Each path below is one point turned by a fixed rotation once a step. After each direction that follows a path, write how fast that rotation turns it, in degrees per step (0 if it stays still).
Each turn is a multiple of 5 degrees from 10 to 175, or 0.
Each row of a path follows its step; steps can be skipped.

step 0: [-12   4  41  54   8  -4 -46 -24  -1  26 -10  23  -4  15  66 -25  -2  -8
  60  33 -40 -33 -26 -33 -11  11 -33 -18  11 -46 -13 -32  12  33   2  27
  -1  23   9 -39  21  28  72]
step 1: [-12 -41 -10   8 -46  44  15 -51  -3  14 -48 -39 -16   5  18  -2  51  29
   9  -4  46   4  -7   6  27  56 -10  25 -18   6  34 -73 -45 -33  -8 -18
 -47   1  12   2 -14 -50   5]
step 2: [ 49 -49 -10   5  56   5  32   3  44  12 -55 -38  15   0  37  -9 -61  -1
  13   0  41 -18 -38  28   1 -47  14  29  33 -51 -23  14 -11  11  -2  29
  35   9  -9 -39   3 -27  34]
step 3: [-15 -25 -20  19  25 -16 -31 -29  32 -44   0  38   5  33  21 -25  -2  23
  34 -38  63  14  62  -2  12  10  44 -46 -18  27  15 -38  45 -23  -9  -3
 -15  22  62 -46  26  -2  -8]
step 4: [ 40   6 -24 -43  43   8   9  38  -4 -14 -14 -62 -26 -52   0  -7  25   6
 -39 -24  27   3 -28  59  48  50  53 -10  37  21 -12   0  27 -16 -44  -9
  19 -20   5  41  19  19  13]
step 5: [ 28  20  -1 -29  -1 -33 -79  14  33  20  39 -22 -33  45   3  29   2   3
  11  21  39 -31  30  15 -39 -18  -3 -44 -41   5  -5  42  31  39   7  31
  48 -22  -6 -28  21   8  50]
step 6: [  4  16  27 -24 -45 -12 -28   6 -37 -34 -23   1 -21 -17  35 -44  50 -24
  17 -10  -7 -28  -4   0   9  32 -36  -1 -33  37 -26 -72   7   9 -23   4
 -28  14 -24  24  81  54 -13]
step 8: [-24 -80   1 -10  11 -39 -25 -27  -3  -9 -31  29   7  24 -25 -43 -46 -61
  20 -17 -15  -8  13   2 -11 -86 -16  40 -33  17   0 -23  -3  28 -11   6
  22   6  -8 -45  37  27 -13]
step 9: [-32 -13 -31  12 -10 -26  26   8  38 -75   9  46  16   8  19 -50  24  36
 -38 -58  15   0 -11  19  50  17   8  27  -1   4  42   0  13 -13 -19 -41
 -27 -44  -9  34 -37  29 -38]
Directions:
[  4   8   3   8  -8   2   8   2   8  -9  -1  -5  15  15  15  -7 -12   8
   2  -8  -4   3   5 -11  14 -12  -5  -1 -12   0  -9  15  17  18   5   7
 -19  -2  -3   5  20  -2  -2]
120
[ -9 -14   1   5  -7  -3   7  -3 -13 -15   8   9  -2  -5  15  -9  15  19
 -11  -2  -8   3  -2  -2  11   3  -4 -21  11  14  11 -11   3  -8   9  -3
   6  10 -10   9  11 -10   4]
130
[  0  -4  -8   3  -2 -16  -3  14   6   5  15   8  -2   2 -14 -15 -22  -9
  -5 -15   8  18   3   8  19  11  11 -12  13  -7  -4   0  -5   1   2 -11
  -3  -4  -1 -10   3  -8  -3]
60
[  3   5   6  -9   7   3   8   4  35  -8   7  -2  -4  -1   6  -2  11 -21
  -7   3  -5   2 -16  -5 -14  -2  -2   4  14   2   2   1   4  -7  11  -9
  -4 -11   0   5  10 -19   6]
140
[ 12  10 -15   6   8  -2  -6   8  -2  -8  14  -4  15 -25   4 -16 -10  18
   5  -1   6   0 -12 -11 -10   1 -16   8   4 -11  10  -4   3  -5   2   6
   4 -16  -6  -2  -5   9   8]
155
[ 11  16   5   8  -8  -4 -30   5 -16  -4   5   6 -14  -7   3  10   5  -2
 -21  -7  -1  -6  -8  -4   2   1  -6   7   5   8 -10  14 -10   0  -1   9
  -8   1  15  -6  10 -11   5]
55

step 0: [  3 -21  -7  24  42  41 -30 -10  10 -38 -69   1 -24  28   1   5  55 -45
 -26 -50   0   0 -19 -25  19 -18  14 -22  17 -29   9 -35  43 -22 -22 -21
  10  -7  46 -38 -53  28 -23]
step 1: [  2 -41 -37  49 -30   7 -10  46   2 -35 -35  15 -12  -5  -6 -20  72  20
 -58 -32 -21  -7  23 -19 -29 -32  -9  -5  -3 -20  -7  -5  64   7 -45  -5
  18 -25  -6  67 -13   5  11]
step 2: [-20 -70 -28  14   5  47 -30  -1   9  -6  -1   9  -3  16 -44 -28  59 -18
  -1  10 -10 -50 -11 -42  17  18  34 -12  10 -65  -2   4   8  46  18  49
  -5 -60 -30  22   5 -22  -4]
step 3: [-29 -70 -22  48  43  36 -68  37  18 -11 -45  29   1  15   7 -21  17   3
   1   6  43   2  -9 -29   3  11  70 -16 -10  47  -4  10 -19  13 -31 -21
  -1 -11  -2   4  38   0 -41]
step 5: [-44  15  11  53  36  15 -35  28  10   0  -9   6  -1  12  24 -77   6 -50
  -9  -8   6 -41  64 -36 -13 -18 -25 -31 -31   0  37  17  33  27  47  15
  29 -43   2 -16  -7   8 -15]
step 7: [-36 -30  17  -7  47  13 -42  -3 -40 -54  14 -11  -9   5 -29  10  25 -48
 -20 -18 -32  45  12 -51  47 -18   7 -38  33  30  27 -25  29  -9  10  14
 -55 -34  -1 -38  -2  25 -28]
step 8: [ 20 -25  18  43   6   4 -39  10  22 -13 -26   4  22 -14 -27 -18  37 -41
 -58 -30   3  60  12 -19   8 -22  16 -27 -27  11  55 -15  59 -16 -13 -37
  16   4  16  17 -78   1 -25]
step 9: [-16 -56 -53  -3 -19 -12 -43  -4   4   2   3   0  -5 -34 -28 -51  80  -6
 -38  22 -44 -10  -7   6  -1 -10 -36 -20  -7  -6  30 -13  66 -23 -20  24
  12 -38 -48  10 -24  -8  22]
step 10: [ -5 -53 -19 -24  30  40 -66 -11  28  13 -17 -10  11  59  -9 -37  30   0
 -17  -9 -20   4 -35 -47  36 -19  23 -13 -20   0  42  11  14  65  -7  -7
 -11 -15 -63   6  17 -39   2]
Directions:
[-17 -15   3 -17  -1 -12  -9   8  11  -5  10  -2  -5  13 -11   0  -5  14
   2   4  -1   1  -6   4   2  15   1   1  -2  -7  -3 -12  -1  16   0 -10
  -7  -5   9 -16  18 -19  -9]
95
[ -5  13  -4 -12  16 -14   5  10   6  14  -7 -12 -10   4  12  -1  -5  -8
  10 -13 -10 -15  -6  -8  -7 -19  -8 -13  10   6 -11   4   4   3  16 -13
   5   5   6  -1   7   4  -6]
55
[ 15  -4   9  -4   0   8 -11  -2  16   0  13 -10  -7  -1   0  17   8  11
 -11  -2  -5 -13  20   9 -21  -2   5  -8  -6  19   4   4  -7  -5 -10  -4
   5   5   8  12   2  -7 -11]
145
[ -3  -3   7  15  14   4   6   6 -13  13 -14   6   0  -9  -1   9   4  18
  -3  -2  15 -10   1  10 -16   6   1  -1  -8  -7   2  -7  -5  14  17   6
 -13  -4  -3   4  15  18 -11]
35
[  4  -6  11 -11  -7  -8   5 -11  -1  11  -2   1   9  -8   8   4   4   5
  -3  -7   7   7   7  10  14  -3   1  -7   2  18  13  -9   9  -2  19  -7
   7  -1 -32  -9   5 -14   2]
10
[  9  -4 -16   0  -9 -23   1  16  -7   4  12  10 -11  -4  -2  -7  13  15
   7  -3   8   6   0 -16  -8   0 -10  12  15   6   8 -10  -4 -20  -3   8
  -2  10  -3   6   7   2  -7]
140
[-12   9  15   9 -10   0   4  -1  23  11   1   5   0 -12 -25  -7   4 -10
  13  -1  11 -10   0  -4   5   5   3   1   3  -5   6   7  -2  -9  18  -1
  -2   2   7  13 -12 -13 -13]
120

step 0: [ 24  29 -35 -14  32 -35 -40 -24  -4 -14  13 -27  -5  30  -1  45  20 -48
  53  -8  19   7 -22  -8   0  -7 -13 -12   7 -14   0 -17 -62  68   2  47
 -50  24  -3  17 -27  46 -52]
step 1: [ 12   0 -39 -16  19 -50 -33   5   7 -48  27 -22 -28  57 -40  39  19 -14
  38  14  64  -2  -4  31  24 -57 -61 -17  -5  12 -22 -20  17  22 -31  12
   2  40  20  16 -25 -12 -24]
step 2: [-19  13  31  39  14 -68 -34  -9  65 -14   3 -20 -38  16  16  29  36  -7
  49  43  61   6  33   3 -20 -16  12 -25  16 -14 -22 -44  12  13 -32  -8
 -10  63  13   3  18  -1 -17]
step 3: [-16  69   9  57 -15 -39   2 -48  45   1  21 -13 -10 -12 -64 -11  37 -42
  10 -10  12  23  13  24 -23  15 -11  -9 -13   7  -3 -46  36  31  10  22
  -6  61  33   5  -7   4 -50]
step 4: [-82   2  -9  62 -25 -24   4  10  -3 -14  34 -15   1  12 -44  20   7  11
  23  -2  18   2 -33  26  -2  32 -28 -49  46   7 -19 -59  -3   9  36  -2
  17  23  59 -12 -14   0 -59]
step 5: [-51  14  33  51 -27  26 -28 -25   2   4 -40  -5  -3  26  34  36   7 -14
  19   7  22  -4 -30  36 -28 -18 -12 -17   3   3 -25 -46 -32  35   8  18
  23  16   0 -39 -57  32 -86]
step 7: [-11  12  35  18  10 -15 -19  28  31 -44  27  -5 -45  22 -56  42  18  19
  55 -15  -4 -64   7 -15   8  -9  13 -23  47  28 -15 -23 -32  42 -44  14
  34   9 -46 -10 -36  -5 -41]
step 9: [-34  66  37 -30 -34 -32  -2  14  23 -12  83  -2  10  37   2  27  46  -5
  30 -20  -4  -7   3   7  -7  34   3  22  28 -49 -53  -7   7  12  31  19
  14  45   3  -9  -5 -41 -39]
step 10: [-71  35  -8  37 -34  -7  13  -9  -3   9  55  31 -12  59 -29  46  25 -39
   1  -6  25  18 -20 -45 -49  -6  -9  15  -6 -19 -44 -39  -9   7 -11  34
  34 -10 -30 -22 -21 -39 -19]
Directions:
[-13  -6   9 -11   3   2   4  -6  -7  -1 -20  -7   1  -8  -3 -12  -3  -7
   4   1 -17 -20   9   0  22   7  -8  -3  14  -8  -2   5  -6   0   4   3
   8  -2 -22  -2 -18  -1  -8]
40
[  4  -8  -1 -15  -7   7  -9  -5   6  -3  13  -3   4   0  -3  11  23 -19
  -2  -2   9  10   3  -8   5  -1   9   5   4  -9  12   2 -11  -6  15  -3
  20 -16  -6   2  -8  -2  20]
25
[-27  16  -2  -2 -10   6 -10  -6  -4   3   9   9  11 -17  -2  -1  -7 -11
  -6  24  -5  -5  -6  -8  -1  13   6   0  -9   3  -2  -7   7   1  10  -9
   1  13   4   7   4 -18   4]
60
[  6  20   2   2  -4   1  10  -2  26  -3  -2  14 -12   4 -11 -11   0  11
   7   0  -5   0  18   2  14 -15  13 -10   9  -4   0  -4   3 -13  13 -14
  -4   7   2  10   0  -3   8]
65
[ 24  -4   1  -8 -10   2  -4  -6 -11   5  -5  -1 -14 -10  -5   3   1   7
   3   7  13  -4  -8 -20   8   0   9   5  15  -3  12  -4  13  -6  -5   7
  -7  15   6 -17  -7 -18  -9]
60
[ -3  12  13   9 -10   8  -7  21 -10  -3  -2  10  -1  18   2   4  -2   2
   1  -9  -5   5   5  -9  -3  18  15   6   2   6  -2  26   6  -4  -8   5
   2  -3   3   9 -22  -5   2]
25

step 0: [ 31 -25 -15  -3 -63 -28   3  46 -15 -62  -5  22 -13  17   6 -16  23  -3
  -1  38 -20  33  17 -14  27  -3 -57 -26  25  57  26  30   9 -29 -22 -33
  49  14  37  -6 -46 -14   3]
step 2: [  3  -6  -3   0 -70 -64  39   3   0 -21 -50  -3  49  53  38 -26  -5  13
 -30  15  37  -1 -12  29   8  34  40  32  37  27  11   1  -6 -37   7  -5
  -3 -22  60 -11 -11   4  22]
step 3: [-22 -19 -42   6 -57 -19  20  -4  34  26   3 -17  52  47 -17  15   3 -10
 -16  28   7  29  43  -2  46  -3 -33  21   9   7   3  25 -67 -11 -12  38
  23   4 -15 -39 -65 -13  35]
step 4: [ 25   6 -87  -5 -22 -30 -32  20  -6  15  11   7  30  44  32 -32 -35  43
   0  27   9  11  50  27  12  34 -40 -28 -22  14 -31  17  27 -48   8  15
 -20  37  40 -10 -18  15  21]
step 5: [ 53 -22  -7  11 -47 -16 -15  51  54   1   2  -3  32  18  14  27 -18  15
  25 -29  37  40  34 -40  -1  57 -16 -14  22  28  19  26 -21  -2  -7   2
  53  16  66 -15   6 -29 -18]
step 6: [ 42 -56 -10  -1 -35 -19  64 -11  15  28  37  -4  16   9 -14 -38   2  13
   5 -37   9   4   1  35  16  39 -57  26  -2  43 -26   5 -46 -31   6 -25
  13  18  46  35 -36  43  -5]
step 8: [  9   0   0  -7 -36 -24   7  -7  -9  -8  59  42  32  88  -5   0 -26 -34
 -36  10   9 -13  50  29 -14  13 -23   3  11  36  28  20   7  -5 -46   3
  55  11  18   6 -64 -23   1]
step 9: [ 44   5 -17  32 -42 -70   0 -40  10  38 -12 -34  26  44   1  23 -27  11
  42   5 -34  -6  54   5  -3  -2 -30 -26 -19  58  22  11  -3  -5 -35   4
 -43  48  22  -4 -14  11 -27]
step 10: [ 36 -10 -34  30 -42 -36   0  14  -3  -6  -5  38 -21  52  24  21 -10  52
  -4 -14  30   4   5 -23  -3  10 -18   2  48  26  82  -2 -30 -71   6 -26
   0 -16  35   4 -21  32 -19]
Directions:
[ -6 -10  -4   0  -3   1   1   8   4   3  -4   5 -12 -10  -5 -15  17   1
  17 -19  -9  19  -1   3  -9  -4  -7  -3  -7   1  11  11   6  -4  16  -3
   6 -19  20   5   5   1 -13]
70
[ -8 -14  -1   4  -9   3   1   1  -7  10   7 -11  -2  -5  21  -5   1  21
 -12  -9 -11 -11   5 -11   2 -13   3 -23  -8   1   0   4  -1  -9  -2  13
   4   0 -13  10   5  19   5]
125
[  3  -2  29 -11  -8   1   5  -7 -12  -3 -16   4  -7   6  -4 -12  -3   4
  10  11  -4   2  14  -3 -24 -13  -5   5  -6  11  12 -15   2   2  -4  -2
   7   8  -6   9  -8  -1   9]
45
[ -3  17   1  12  11   0   8 -15   3   1   7   7 -15 -16   2   7  -3   8
  -1  12  -4   8  -5   6  -3   1   3 -13   3   1  -3 -11   2  29  15   2
  12 -14  -3   1   9   5  17]
0
[ 13  -9  -9   4 -11  11  -2  -6  -2   4  -3  -2   0  -5   4   0   4  -5
   6  10 -21   5 -23  -6  16   1  -7   9   7   0  12 -20   1   2  14  14
  -5   8  -5   4 -22   5  -7]
110
[ -1 -26  -4 -10  17   6   4   1  -1  12  16  15   3   1 -10   8  -6 -16
  -1  -9   5  11   1  -1  -5  -9  -2  -3  13   1  11   0 -10  -1  -8   1
  16  -3 -12 -13 -10  10  11]
145
